Each row of this table is followed by its label. One hidden rule gives the labels. It looks at one to three of the table's principal directions, none of them among the few with the most spread.
[ 0.6  -1.27 -2.   -0.96 -0.49  0.24 -0.82  1.34  0.56  2.63 -1.83 -1.5
 -1.59  1.79  0.73 -0.75 -1.36  0.36  0.44  2.39 -0.46  0.04 -0.98  1.13
  2.08 -1.37 -0.14 -0.61  2.13  1.   -1.19  0.31] silk
[ 0.96 -3.51 -2.9  -1.92 -2.77  0.57 -1.63  0.02  1.49  4.45 -1.56 -2.7
 -2.33  2.48  0.82 -0.26 -1.19 -0.27  0.67  3.53 -1.65 -1.32 -1.43  2.18
  3.85 -0.14  0.29 -1.58  2.67  1.37 -2.69 -0.47] tent
[ 0.43 -1.9  -2.49 -0.78 -0.15  0.17 -1.52  0.95  0.57  1.79 -0.62 -1.7
 -0.84  0.5   0.58 -0.76 -1.96 -0.6   0.38  2.25 -1.23 -0.63 -0.34  0.16
  1.43  0.22 -0.88 -1.39  0.76 -0.09 -2.11 -0.2 ] tent
[ 0.68 -2.49 -2.05 -1.07 -1.9   0.23 -0.99  0.48  0.91  3.58 -1.05 -2.17
 -1.22  2.16  0.47  0.12 -0.79  0.    0.5   2.17 -1.19 -0.62 -0.91  1.46
  2.77  0.08  0.1  -1.06  2.07  1.16 -1.41 -0.18] tent
[-0.5  -2.89 -0.6  -1.65 -2.04  0.39 -0.74 -1.91  1.61  1.41 -0.41 -1.32
 -1.31 -0.91 -0.41 -0.79 -0.77 -0.8  -0.38  4.05 -1.72 -3.35 -1.45  0.72
  0.98  1.38  0.58 -0.5  -0.53 -0.27 -3.97 -1.91] silk
[-0.12 -1.61 -0.4  -0.93 -0.95  0.22 -0.22 -0.55  0.98  1.59 -0.71 -1.16
 -0.95  0.41 -0.2  -0.13 -0.23 -0.05 -0.25  2.16 -0.82 -1.32 -0.86  0.76
  1.26  0.18  0.42 -0.08  0.63  0.35 -1.66 -0.82] tent
[-0.3  -0.14 -0.03  0.17  0.89 -0.02  0.18  0.69  0.3   0.42 -0.56 -0.32
 -0.07  0.2  -0.11 -0.38 -0.37  0.34 -0.29  0.83 -0.06 -0.01 -0.19 -0.19
 -0.06 -0.36  0.02  0.48  0.26 -0.02 -0.22 -0.19] yarn
[-0.35  0.23  0.37  0.   -0.97 -0.28  0.72 -0.38 -0.03  0.74 -0.63 -0.01
  0.49  0.14  0.2   0.03  0.02  0.85  0.2   1.23 -0.36 -0.83 -0.58  1.01
 -0.25  0.24  0.52  0.8  -0.13  0.21 -0.41 -0.34] yarn
[ 0.09  0.85  0.43  0.41  0.53 -0.15  0.97  0.99 -0.06  1.11 -1.2  -0.28
 -0.01  1.38  0.13  0.18  0.35  1.23 -0.06  0.11  0.54  1.09 -0.33  0.76
  0.48 -1.4   0.37  1.06  1.33  0.82  1.13  0.5 ] tent
[ 0.38 -0.34 -0.34  0.33 -1.08 -0.37  0.34  0.3   0.06  1.8  -0.67 -0.9
  0.27  1.41  0.4   0.37  0.13  0.6   0.42  0.26 -0.14  0.5  -0.21  0.97
  0.76 -0.16  0.24  0.15  0.98  0.54  0.02  0.24] tent
[-0.8   0.63  1.55  0.63  0.58 -0.36  0.98 -0.5  -0.1  -1.05  0.43  0.52
  1.05 -0.99 -0.68  0.25  0.62  0.28 -0.54 -0.37  0.17 -0.39  0.18 -0.64
 -1.44  0.64  0.28  1.05 -1.2  -0.56  0.28 -0.5 ] silk
[ 0.64  1.81 -0.1   0.89 -0.37 -0.61  0.92  1.23 -0.88  0.77 -0.98  0.23
  0.83  1.37  0.85  0.15  0.12  1.38  0.75 -0.98  0.74  1.93  0.13  0.99
 -0.06 -1.33  0.04  0.55  0.94  0.76  1.68  1.37] silk
[ 0.28  0.31 -0.09  0.93  0.16 -0.72  0.46  0.77  0.11  0.38 -0.6  -0.33
  0.66  0.7   0.38 -0.16 -0.02  0.61  0.11 -0.68  0.42  1.34  0.62 -0.19
 -0.29 -0.6   0.08  0.22  0.25 -0.09  0.26  0.64] tent
[ 0.07 -1.67 -0.82  0.86  3.09 -0.16 -1.64  0.63  0.29 -1.4   1.48 -1.49
  0.3  -1.1  -0.42  0.19 -0.83 -2.22 -0.66 -1.57 -0.12  0.8   1.81 -2.95
 -0.5   1.08 -1.82 -1.36 -0.84 -2.25 -1.31 -0.57] tent
[-0.57  1.88  1.68  1.13  0.76 -0.43  1.59  0.31 -0.67 -0.9   0.42  0.89
  1.76 -0.72 -0.68  0.28  0.65  0.9  -0.4  -0.88  0.39  0.49  0.09 -0.4
 -1.64  0.28  0.05  1.32 -1.02 -0.04  1.69  0.21] yarn
[-0.21  1.28  0.69  1.12  1.08 -0.72  0.73  0.53 -0.54 -1.18  0.29  0.34
  1.5  -0.82 -0.15  0.02 -0.04  0.33 -0.15 -1.11  0.4   0.88  0.79 -0.92
 -1.54  0.14 -0.49  0.49 -1.05 -0.75  0.63  0.37] silk
[-1.11  0.85  2.34 -0.1  -1.04 -0.28  1.66 -2.13 -0.1  -0.79  0.57  0.51
  1.4  -1.7  -0.93  0.9   1.15  0.63 -0.58  0.9  -0.63 -2.15 -0.61  0.7
 -1.22  1.64  0.73  1.5  -1.77 -0.34 -0.31 -1.27] tent
[ 0.54  0.72 -0.37  0.56 -0.53 -0.79  0.49  0.66 -0.32  0.73 -0.71 -0.47
  0.8   0.85  0.66  0.27 -0.09  0.85  0.51 -0.53  0.19  1.19  0.41  0.62
  0.16 -0.53 -0.12  0.06  0.48  0.24  0.43  0.85] yarn
[ 0.06  1.52  0.81  0.17 -0.67 -0.79  1.27 -0.05 -0.58  0.29 -1.33  0.02
  0.56  0.47  0.49  0.47  0.47  1.38  0.34  0.07  0.57  0.5  -0.21  1.22
 -0.23 -1.01  0.4   1.1   0.4   0.37  0.35  0.49] tent
[-0.16  0.44  0.61 -0.08 -0.88 -0.52  0.92 -0.62  0.18  0.46 -0.79 -0.24
  0.47  0.07  0.2   0.34  0.37  0.97  0.    0.76 -0.19 -0.41 -0.22  1.03
  0.04 -0.08  0.58  0.79 -0.05  0.15 -0.42 -0.16] tent
[-0.53  0.71  1.21 -0.63 -0.55 -0.38  1.13 -0.72 -0.14  0.11 -0.97 -0.22
  0.11 -0.44 -0.35  0.53  0.47  0.88 -0.31  1.27 -0.01 -1.04 -0.77  0.92
 -0.07 -0.28  0.42  1.12 -0.1   0.29 -0.48 -0.44] tent
[ 0.63  0.7  -0.55 -0.2  -0.53 -0.63  0.44  0.74  0.08  0.89 -1.82 -0.52
 -0.42  1.    0.83 -0.37 -0.35  1.11  0.37  0.57  0.48  1.09 -0.12  1.01
  0.75 -1.82  0.19  0.15  1.15  0.64 -0.22  0.97] tent
[-0.04  1.01  0.5  -0.37 -0.94 -0.56  0.95 -0.45 -0.33  0.59 -1.36 -0.23
  0.22  0.46  0.61  0.66  0.35  1.32  0.34  0.83  0.06 -0.3  -0.39  1.69
  0.34 -0.67  0.5   0.96  0.49  0.38 -0.17  0.08] silk
[ 1.13 -1.06 -1.63 -1.23 -3.57 -0.62 -0.26 -0.95  0.59  3.01 -2.18 -1.75
 -0.99  2.12  1.78  0.54 -0.17  1.04  1.26  1.9  -0.71 -0.37 -0.56  3.21
  2.62 -0.79  0.79 -0.57  1.95  0.94 -2.03  0.27] tent
[-0.41 -1.02  0.9  -1.04 -1.95 -0.37  0.77 -1.83  1.16  0.99 -1.45 -0.62
 -0.89  0.24  0.    0.19  0.81  0.74 -0.3   2.02 -0.25 -1.64 -0.8   1.44
  0.78 -0.27  1.53  0.88  0.29  0.33 -1.97 -0.94] silk
[-0.29  0.04  0.03 -1.09 -0.49 -0.37  0.35 -0.39  0.26  0.35 -1.35 -0.57
 -0.47 -0.3   0.15  0.06 -0.35  0.72 -0.14  1.88 -0.33 -1.11 -0.55  0.91
  0.53 -0.52  0.21  0.4   0.17  0.18 -1.33 -0.32] tent
[-0.05 -2.81 -0.48 -1.79 -2.36 -0.21 -0.47 -2.17  1.8   1.92 -1.52 -2.04
 -1.7   0.31  0.32  0.13  0.   -0.15 -0.17  3.23 -1.13 -2.39 -0.84  1.59
  2.01  0.27  1.04 -0.26  0.66 -0.1  -3.99 -1.49] tent
[ 0.41 -1.3  -1.08 -1.62 -0.8  -0.39 -0.56 -0.55  1.18  1.13 -2.47 -1.66
 -2.07  0.46  0.88 -0.61 -0.78  0.25  0.    2.66 -0.15 -0.69 -0.5   1.18
  1.79 -1.71  0.39 -0.34  1.27 -0.03 -3.21 -0.27] yarn
[-0.03 -1.41 -0.41 -1.57 -1.97 -0.57 -0.11 -1.54  0.99  1.33 -1.89 -1.44
 -1.19  0.52  0.81  0.46  0.01  0.58  0.2   2.31 -0.58 -1.62 -0.43  1.81
  1.6  -0.36  0.87  0.1   0.76  0.06 -2.83 -0.76] silk
[-0.45  0.65  0.3  -0.82  2.56 -0.59  0.27  0.51  0.53 -1.14 -2.35 -0.77
 -1.23 -0.77  0.25 -0.54 -0.71  0.67 -0.87  1.55  0.74  0.13  0.19 -0.34
  0.07 -2.42 -0.2   0.92  0.42 -0.8  -1.8  -0.16] tent
[ 0.23 -1.41 -1.02 -1.51 -0.1  -0.55 -0.6   0.01  1.01  1.21 -2.53 -1.93
 -1.95  0.8   0.73 -0.14 -0.72  0.3  -0.1   2.16  0.06 -0.42 -0.23  0.76
  1.83 -1.76  0.16 -0.22  1.56 -0.01 -2.75 -0.24] tent
[-1.16 -3.18  1.05 -2.15 -2.24 -0.19 -0.11 -3.68  1.92  0.5  -0.5  -1.72
 -1.22 -1.65 -0.87  0.54  0.55 -0.79 -1.    3.66 -1.54 -4.38 -1.03  0.72
  0.83  1.86  1.15  0.23 -1.09 -0.91 -4.82 -2.82] tent
[ 0.15 -1.4  -0.51 -1.26  0.5  -0.66 -0.35 -0.06  1.36  0.76 -2.6  -1.9
 -2.03  0.75  0.55 -0.17 -0.33  0.34 -0.49  1.67  0.43  0.04  0.14  0.34
  1.66 -2.15  0.4   0.05  1.51 -0.21 -2.7  -0.22] tent
[ 0.23 -2.58 -0.73 -0.88  0.06 -0.57 -0.89 -0.14  1.53  1.09 -1.8  -2.09
 -1.98  1.08  0.29 -0.13 -0.14 -0.45 -0.42  0.93  0.38  0.09  0.37 -0.37
  1.61 -1.32  0.38 -0.51  1.42 -0.36 -2.74 -0.41] silk
[ 0.2  -2.96 -0.96 -1.58 -0.15 -0.58 -0.92 -0.68  2.17  1.5  -2.82 -2.64
 -2.8   1.11  0.7  -0.37 -0.38 -0.17 -0.51  2.45  0.12 -0.55  0.01  0.45
  2.3  -1.91  0.77 -0.3   1.81 -0.45 -4.17 -0.82] silk
[ 0.31 -2.94 -1.2  -1.2   0.66 -0.69 -1.28 -0.06  1.81  1.19 -2.55 -2.74
 -2.59  1.24  0.77 -0.17 -0.52 -0.5  -0.42  1.5   0.42  0.12  0.54 -0.24
  2.08 -1.93  0.24 -0.58  1.88 -0.76 -3.76 -0.56] silk
[-1.   -3.58  0.53 -2.   -0.88 -0.25 -0.63 -2.7   2.24  0.32 -1.12 -1.9
 -2.07 -1.01 -0.62  0.06  0.27 -0.97 -1.14  3.1  -0.79 -3.25 -0.49 -0.11
  1.04  0.63  1.06  0.05 -0.35 -1.06 -4.87 -2.43] silk
[-0.16 -3.96 -0.98 -1.84 -0.34 -0.08 -1.61 -1.51  2.32  0.73 -1.17 -2.42
 -2.57 -0.34 -0.1  -0.48 -0.58 -1.44 -0.82  2.59 -0.71 -1.93 -0.03 -0.53
  1.81 -0.04  0.35 -1.09  0.44 -0.99 -4.79 -1.62] tent
[ 0.02 -2.72 -0.8  -1.88 -1.24 -0.11 -0.99 -1.45  1.68  1.07 -1.61 -1.76
 -2.32  0.11  0.28 -0.35 -0.38 -0.56 -0.32  2.7  -0.54 -1.77 -0.54  0.65
  1.82 -0.51  0.68 -0.61  0.78 -0.26 -3.83 -1.12] silk
[ 0.09 -1.83 -1.13 -1.01  0.11 -0.47 -1.31 -0.42  0.72 -0.12 -0.85 -1.33
 -1.25 -0.21  0.55 -0.09 -0.77 -0.83 -0.01  0.8  -0.13 -0.64  0.59 -0.48
  0.77 -0.24 -0.33 -0.98  0.18 -0.92 -2.72 -0.48] silk
[ 0.44 -0.65 -1.74 -0.19  2.3  -0.26 -1.64  1.46  0.43 -1.3  -0.47 -0.46
 -1.1  -0.26  0.64 -0.96 -1.4  -0.87 -0.14 -0.75  0.57  1.38  1.45 -1.84
  0.2  -1.32 -1.04 -1.4   0.21 -0.98 -1.01  0.71] silk
[ 0.97 -0.98 -2.19 -0.55  1.12 -0.1  -1.69  1.39  0.5   0.08 -1.01 -0.96
 -1.67  0.85  0.97 -0.76 -1.25 -0.66  0.25 -0.34  0.52  1.55  0.92 -0.75
  1.37 -1.77 -0.76 -1.59  1.34 -0.21 -0.99  0.95] yarn
[ 0.92 -1.11 -2.15 -0.65  0.99 -0.13 -1.72  0.96  0.78 -0.09 -1.32 -0.92
 -1.96  0.64  1.17 -1.12 -1.31 -0.66  0.23  0.16  0.52  1.29  0.84 -0.56
  1.25 -1.96 -0.51 -1.47  1.2  -0.46 -1.73  0.74] tent
[ 1.34 -1.76 -3.4  -0.23  1.05 -0.29 -2.63  1.79  0.4   0.36 -0.62 -1.37
 -1.46  1.28  1.62 -0.71 -1.8  -1.16  0.82 -0.99  0.27  1.96  1.63 -1.06
  1.5  -1.22 -1.25 -2.48  1.39 -0.67 -1.32  1.13] yarn
[ 0.49 -1.29 -1.57 -0.98  0.49  0.21 -1.45 -0.1   0.99 -0.12 -0.8  -0.78
 -1.76 -0.09  0.73 -0.88 -1.03 -0.75 -0.03  1.06 -0.15 -0.07  0.3  -0.15
  1.14 -0.97 -0.23 -1.11  0.55 -0.57 -2.17 -0.08] yarn
[ 1.2  -1.46 -2.87 -0.53  0.57  0.22 -2.34  0.82  0.52  0.21 -0.38 -0.95
 -1.65  0.79  1.44 -0.77 -1.47 -1.16  0.69 -0.25 -0.07  1.15  1.   -0.36
  1.54 -0.97 -0.87 -2.14  1.11 -0.58 -1.48  0.66] tent
[ 0.67 -0.43 -1.58 -0.27  2.03  0.09 -1.54  0.84  0.35 -0.88 -0.51 -0.54
 -1.37  0.25  0.99 -0.41 -0.88 -0.74  0.08 -0.81  0.54  1.39  1.26 -0.81
  0.84 -1.47 -0.76 -1.1   0.83 -0.83 -0.76  0.54] tent
[-0.07 -0.79 -0.76 -0.06  3.18  0.45 -1.59  0.62  0.56 -2.08  0.38  0.05
 -1.33 -0.93  0.04 -0.85 -0.79 -1.5  -0.65 -0.84  0.61  0.7   1.2  -2.24
 -0.29 -0.77 -0.81 -0.85 -0.26 -1.43 -0.91 -0.17] silk
[ 0.22 -0.38 -0.74  0.3   3.28  0.45 -1.6   0.7   0.38 -2.46  0.78  0.35
 -1.08 -0.82  0.16 -0.69 -0.52 -1.58 -0.52 -1.95  0.87  1.46  1.64 -2.38
 -0.36 -0.85 -0.89 -1.08 -0.26 -1.44 -0.15  0.25] tent
[ 0.76  0.61 -1.24  0.98  1.8   0.31 -1.36  1.23 -0.84 -1.55  1.66  0.76
  0.44  0.12  0.58  0.19 -0.34 -1.08  0.51 -3.32  0.56  2.15  1.72 -1.48
 -0.35  0.12 -1.23 -1.43 -0.12 -0.64  1.92  1.13] tent
[ 0.85  1.37 -1.18  1.26  2.55  0.23 -0.87  2.27 -0.99 -1.19  0.75  0.7
  0.33  0.45  0.59 -0.43 -0.73 -0.49  0.42 -2.74  0.96  2.91  1.33 -1.4
 -0.46 -1.07 -1.34 -0.89  0.43 -0.32  2.22  1.56] tent
[ 0.83 -0.48 -1.43  0.84  2.07  0.42 -1.77  0.94 -0.35 -1.17  1.56 -0.2
 -0.1  -0.11  0.37 -0.05 -0.63 -1.8   0.23 -2.45  0.29  1.77  1.52 -1.77
 -0.02  0.24 -1.48 -1.68 -0.01 -1.16  0.46  0.51] tent
[ 0.26  1.   -0.02  1.37  2.9   0.45 -0.62  1.54 -0.78 -2.09  1.62  1.09
  0.45 -0.53 -0.41 -0.39 -0.1  -1.11 -0.26 -3.04  1.06  2.22  1.23 -2.37
 -1.28 -0.31 -1.14 -0.57 -0.47 -0.69  2.17  0.86] yarn
[ 1.02 -0.55 -1.01  1.14 -0.18  0.28 -0.99  0.53 -0.23  0.16  1.43  0.12
  0.29  0.86  0.36 -0.11  0.09 -1.14  0.62 -2.37  0.28  1.76  0.88 -0.79
  0.06  0.46 -0.5  -1.33  0.26 -0.18  1.04  0.75] tent
[-0.03 -0.34  0.28  0.92  0.99  0.39 -0.47  0.13 -0.35 -0.75  1.46  0.36
  0.36 -0.26 -0.5   0.06  0.3  -1.17 -0.12 -1.63  0.32  0.56  0.46 -1.37
 -0.82  0.79 -0.48 -0.31 -0.47 -0.62  0.73 -0.18] silk
[-0.04  0.79  0.94  1.91  1.11  0.21 -0.04  0.48 -1.24 -1.78  2.58  1.48
  1.61 -0.58 -0.77  0.29  0.78 -1.2   0.07 -3.63  0.86  1.45  0.98 -2.13
 -2.13  1.3  -0.69 -0.25 -1.3  -0.65  2.55  0.43] silk
[-0.18 -0.34  1.21  0.44  0.17  0.69  0.   -1.49 -0.02 -0.95  1.66  0.39
  0.16 -1.05 -0.83  0.29  0.96 -1.3  -0.41 -0.75 -0.04 -0.58 -0.15 -0.59
 -0.71  1.21  0.    0.11 -0.91 -0.77 -0.08 -0.96] yarn
[ 0.23  0.92  0.45  1.03 -0.03  0.22 -0.14 -0.32 -1.17 -1.3   1.63  1.19
  0.96 -0.57  0.    0.23  0.47 -0.81  0.52 -2.16  0.47  0.66  0.42 -0.6
 -1.37  0.86 -0.46 -0.24 -0.91 -0.54  1.3   0.3 ] yarn
[ 0.62  1.44  0.52  1.66  0.4   0.38  0.12  0.91 -1.55 -0.74  1.84  1.41
  1.12  0.63 -0.24  0.46  0.91 -0.57  0.57 -3.61  1.11  2.2   0.51 -0.88
 -1.08  0.22 -0.53 -0.23  0.02  0.34  3.39  1.15] tent
[-0.33  0.14  0.78  0.24  0.13  0.51 -0.07 -0.94 -0.51 -1.05  1.57  0.64
  0.54 -1.27 -0.66  0.25  0.35 -0.95 -0.15 -0.46 -0.26 -0.85 -0.2  -0.52
 -0.96  1.4  -0.33  0.   -1.2  -0.62  0.16 -0.7 ] tent
[ 0.78  0.7  -0.37  0.88 -1.48  0.22 -0.19 -0.32 -1.14  0.32  1.03  0.69
  0.81  0.59  0.72  0.3   0.3  -0.34  1.2  -1.43  0.07  0.73 -0.02  0.84
 -0.36  0.68 -0.19 -0.43 -0.01  0.11  1.12  0.55] yarn
[ 0.98 -3.43 -2.13 -0.65 -3.43  0.93 -1.53 -0.84  1.1   3.99  0.61 -1.58
 -1.08  2.8   0.64  0.68  0.21 -0.78  1.    0.89 -1.6  -0.87 -0.7   1.93
  3.1   1.6   0.73 -1.59  1.96  1.25 -0.7  -0.55] tent
Here are more rows. What is the label of each one?
[-0.93 -1.87  0.82 -0.71  1.49  0.57 -0.05 -0.19  1.77  0.02 -0.24 -0.63
 -1.46 -0.54 -1.48 -0.7   0.17 -0.55 -1.65  1.63 -0.15 -1.15 -0.52 -1.34
  0.43 -0.2   0.6   0.43  0.05 -0.05 -1.27 -1.23] tent
[ 0.65  0.66 -1.92  0.82  2.41  0.19 -1.95  1.46 -1.3  -2.12  1.59  0.63
  0.51 -0.58  1.   -0.08 -1.3  -1.44  0.8  -2.77  0.31  1.72  1.88 -1.75
 -0.81  0.31 -1.96 -1.75 -0.61 -1.41  0.95  0.96] silk
[ 0.22  0.63  0.85  0.6  -1.23 -0.5   1.09  0.06 -0.34  0.86  0.06  0.06
  1.    1.14 -0.15  1.02  1.21  0.91  0.2  -1.41  0.35  0.88  0.13  0.63
  0.16  0.11  0.53  0.5   0.48  0.93  1.77  0.62] yarn
[ 0.7   0.55 -1.11 -0.62 -0.23  0.33 -0.13  1.52 -0.18  1.36 -1.39 -0.06
 -1.18  1.53  0.52 -0.59 -0.58  0.77  0.44  0.66  0.41  1.03 -0.75  0.98
  1.39 -1.97  0.01 -0.25  1.88  1.51  0.93  1.15] yarn
[ 0.2   3.46  0.13  0.7   1.76 -0.43  0.51  1.5  -1.93 -2.22 -0.37  1.76
  0.89 -0.44  0.88 -0.06 -0.37  0.95  0.64 -2.06  1.37  1.95  0.8  -0.2
 -1.53 -1.62 -0.8   0.51 -0.29 -0.13  2.34  1.63] silk
[-0.62  0.94  0.61 -0.61  0.58  0.04  0.33 -0.54 -0.22 -1.33 -0.32  0.71
 -0.1  -1.37 -0.07 -0.23 -0.22  0.3  -0.28  0.95 -0.02 -1.06 -0.29  0.1
 -0.71 -0.19  0.04  0.61 -0.84 -0.37 -0.53 -0.39] silk
[-0.48  0.11  0.98  0.49  0.16  0.31  0.77  0.24  0.24  0.08  0.7   0.61
  0.53 -0.19 -1.08 -0.24  0.52  0.18 -0.62 -0.09 -0.03 -0.15 -0.43 -0.6
 -0.61  0.52  0.41  0.58 -0.45  0.53  1.18 -0.15] tent
[-1.42  1.08  1.68 -0.76 -0.1   0.32  0.65 -1.24 -0.95 -2.25  1.89  1.57
  1.3  -2.96 -1.58  0.6   0.27 -0.31 -0.66  0.38 -0.79 -2.72 -0.6  -0.73
 -1.79  2.39 -0.35  0.44 -2.65 -0.22  0.63 -1.  ] tent
[-0.7   0.86  2.35  0.85 -0.03  0.2   1.36 -1.21 -0.4  -0.76  1.05  0.92
  1.07 -0.75 -1.01  0.64  1.51  0.04 -0.49 -0.77  0.28 -0.51 -0.42 -0.09
 -1.39  0.97  0.6   1.41 -0.98 -0.21  1.07 -0.75] tent
[-0.44 -0.56 -0.29 -0.67  0.69 -0.39 -0.33 -0.07  0.46 -0.53 -0.83 -0.55
 -0.48 -0.83  0.09 -0.41 -0.78 -0.05 -0.35  1.33 -0.21 -0.87  0.13 -0.43
 -0.13 -0.24 -0.18 -0.02 -0.43 -0.69 -1.83 -0.49] yarn
[-1.16 -0.74  1.14 -0.91  2.4   0.46 -0.17 -0.64  1.02 -1.69 -0.41  0.13
 -1.54 -1.32 -0.9  -0.36  0.22 -0.54 -1.43  0.98  0.41 -1.23 -0.04 -1.32
 -0.26 -0.66  0.38  0.78 -0.4  -0.8  -1.31 -1.23] silk
[-0.13  2.29  0.46  0.33  1.26 -0.28  0.17  0.24 -1.54 -2.53  0.8   1.3
  1.14 -1.58  0.14  0.38 -0.15 -0.03  0.23 -1.71  0.56  0.52  0.82 -0.72
 -1.6   0.12 -1.    0.02 -1.33 -0.73  1.24  0.6 ] tent
[ 0.15  0.07 -0.07  0.53  1.2   0.01 -0.68 -0.45 -0.06 -1.79  0.38  0.34
 -0.27 -1.3   0.32 -0.95 -0.46 -1.15 -0.03 -0.47  0.54  0.39  0.58 -1.15
 -1.25 -0.27 -0.51 -0.35 -0.98 -1.59 -1.37 -0.21] silk
[-0.63  1.6   0.62  0.07  2.5  -0.02  0.11 -0.03 -0.36 -2.7   0.01  1.02
  0.19 -1.97  0.08 -0.46 -0.5   0.   -0.48 -0.07  0.41 -0.13  0.6  -0.91
 -1.51 -0.53 -0.52  0.63 -1.32 -1.3  -0.25 -0.19] silk
[ 1.09  1.29 -2.11 -0.08 -0.72 -0.01 -0.77  1.65 -1.28  0.62 -0.37  0.59
  0.1   1.42  1.58 -0.03 -1.03  0.65  1.52 -0.97  0.13  1.49  0.33  1.12
  0.76 -0.87 -0.67 -1.08  1.11  0.96  1.69  1.77] silk
[-1.24  1.06  2.03 -0.68  0.38  0.18  1.14 -1.85  0.11 -1.67  0.01  0.94
  0.2  -2.08 -0.7   0.23  0.66  0.48 -0.83  1.44 -0.29 -2.16 -0.65  0.45
 -1.07  0.53  0.66  1.55 -1.51 -0.55 -0.72 -1.31] tent
[-0.08  1.33  0.24  0.68  0.57  0.72  0.46  1.09 -0.59 -0.26  1.5   1.39
  1.07  0.06 -0.69  0.06  0.24  0.33 -0.1  -1.29 -0.17  0.7  -0.06 -0.36
 -0.42  0.65 -0.19  0.06 -0.29  0.98  3.13  0.7 ] yarn
[-0.27 -0.63 -0.35 -0.43  1.65 -0.22 -0.6   0.09  0.55 -0.58 -1.04 -0.7
 -1.   -0.07  0.48 -0.07 -0.43 -0.14 -0.33  0.51  0.29 -0.03  0.6  -0.45
  0.33 -0.94 -0.09  0.12  0.39 -0.89 -1.49 -0.41] silk
[ 0.03 -0.79 -0.09  0.43 -0.88  0.81 -0.06  0.    0.59  0.72  1.51  0.68
  0.28  0.23 -0.77 -0.54  0.3  -0.4  -0.19 -0.21 -0.63 -0.18 -0.39 -0.35
  0.09  1.23  0.45 -0.45 -0.32  0.75  1.14 -0.06] tent
[ 0.06  1.68  0.39  0.01 -1.54 -0.74  1.17 -0.27 -0.96  0.54 -0.86  0.08
  1.2  -0.02  0.58  0.51 -0.03  1.38  0.71  0.74 -0.21 -0.31 -0.53  1.72
 -0.36 -0.03  0.05  0.78 -0.19  0.39  0.18  0.36] tent
[ 0.69 -0.5  -0.8   0.13 -1.92 -0.02  0.06 -0.01  0.17  2.11 -0.19 -0.68
  0.24  1.46  0.54  0.27  0.07  0.47  0.69  0.38 -0.62  0.25 -0.37  1.46
  1.17  0.31  0.33 -0.33  0.95  0.84  0.2   0.3 ] yarn
[-0.19  2.94  0.71  0.19  1.56 -0.16  0.73  0.67 -1.38 -2.1  -0.53  1.5
  0.42 -1.17  0.34 -0.43 -0.36  0.76  0.14 -0.44  1.    0.69 -0.01 -0.05
 -1.53 -1.41 -0.51  0.89 -0.62 -0.27  1.1   0.79] silk
[ 0.7  -0.11 -0.49  0.49  0.02 -0.36 -0.3   0.51 -0.22  0.34 -0.17 -0.6
  0.01  0.77  0.41  0.17  0.   -0.25  0.34 -1.12  0.49  1.36  0.54 -0.19
  0.29 -0.55 -0.4  -0.5   0.65 -0.14  0.12  0.62] yarn
[-1.44  0.26  1.87 -0.35  1.16  0.2   1.08 -0.65  0.61 -1.05  0.12  0.66
  0.18 -1.36 -1.32  0.06  0.61  0.5  -1.31  1.07 -0.19 -1.61 -0.46 -0.58
 -0.87  0.49  0.7   1.46 -1.08 -0.09  0.07 -1.11] tent
[-0.76  1.02  1.16  0.27 -0.07  0.21  1.16  0.1  -0.2  -0.17  0.45  1.1
  0.93 -0.46 -0.79 -0.04  0.41  0.85 -0.38  0.35 -0.24 -0.67 -0.61  0.12
 -0.87  0.61  0.51  1.04 -0.73  0.68  1.47 -0.14] silk
[ 0.8   0.83 -1.2   0.21 -1.71 -0.75  0.26  0.88 -0.91  1.68 -0.96 -0.6
  0.92  1.26  1.17  0.32 -0.69  1.09  1.26  0.29 -0.29  0.75 -0.16  1.61
  0.54 -0.27 -0.39 -0.26  0.8   0.69  0.32  1.03] tent
[ 0.67 -0.29 -1.63  0.44 -0.78 -0.17 -0.76  1.3  -0.47  1.09  0.16  0.02
  0.35  1.54  0.88  0.04 -0.54  0.15  1.02 -1.13 -0.02  1.16  0.56  0.16
  0.5   0.1  -0.28 -0.98  0.78  0.6   1.1   1.04] yarn
[ 0.49  1.54 -0.62 -0.43 -0.26  0.33  0.63  1.57 -0.38  1.41 -1.59  0.41
 -0.66  1.45  0.54 -0.62 -0.49  1.56  0.43  1.11  0.3   0.92 -1.1   1.6
  1.05 -2.05  0.26  0.5   1.72  1.79  1.52  1.19] yarn
[ 0.38  1.55 -0.04  0.72 -1.34 -0.97  0.9   0.64 -1.27  0.89 -0.47  0.11
  1.65  1.33  0.93  1.19  0.37  1.47  1.09 -1.3   0.22  1.08  0.4   1.34
 -0.11  0.01  0.01  0.44  0.47  0.68  1.74  1.08] silk
[ 0.49  1.23  0.1   0.88  1.68 -0.02  0.22  1.37 -0.83 -0.15 -0.06 -0.16
  0.34  0.58  0.04  0.24  0.01  0.04  0.06 -1.39  0.83  1.91  0.34 -0.44
 -0.16 -1.07 -0.83  0.2   0.77 -0.02  1.47  0.81] tent
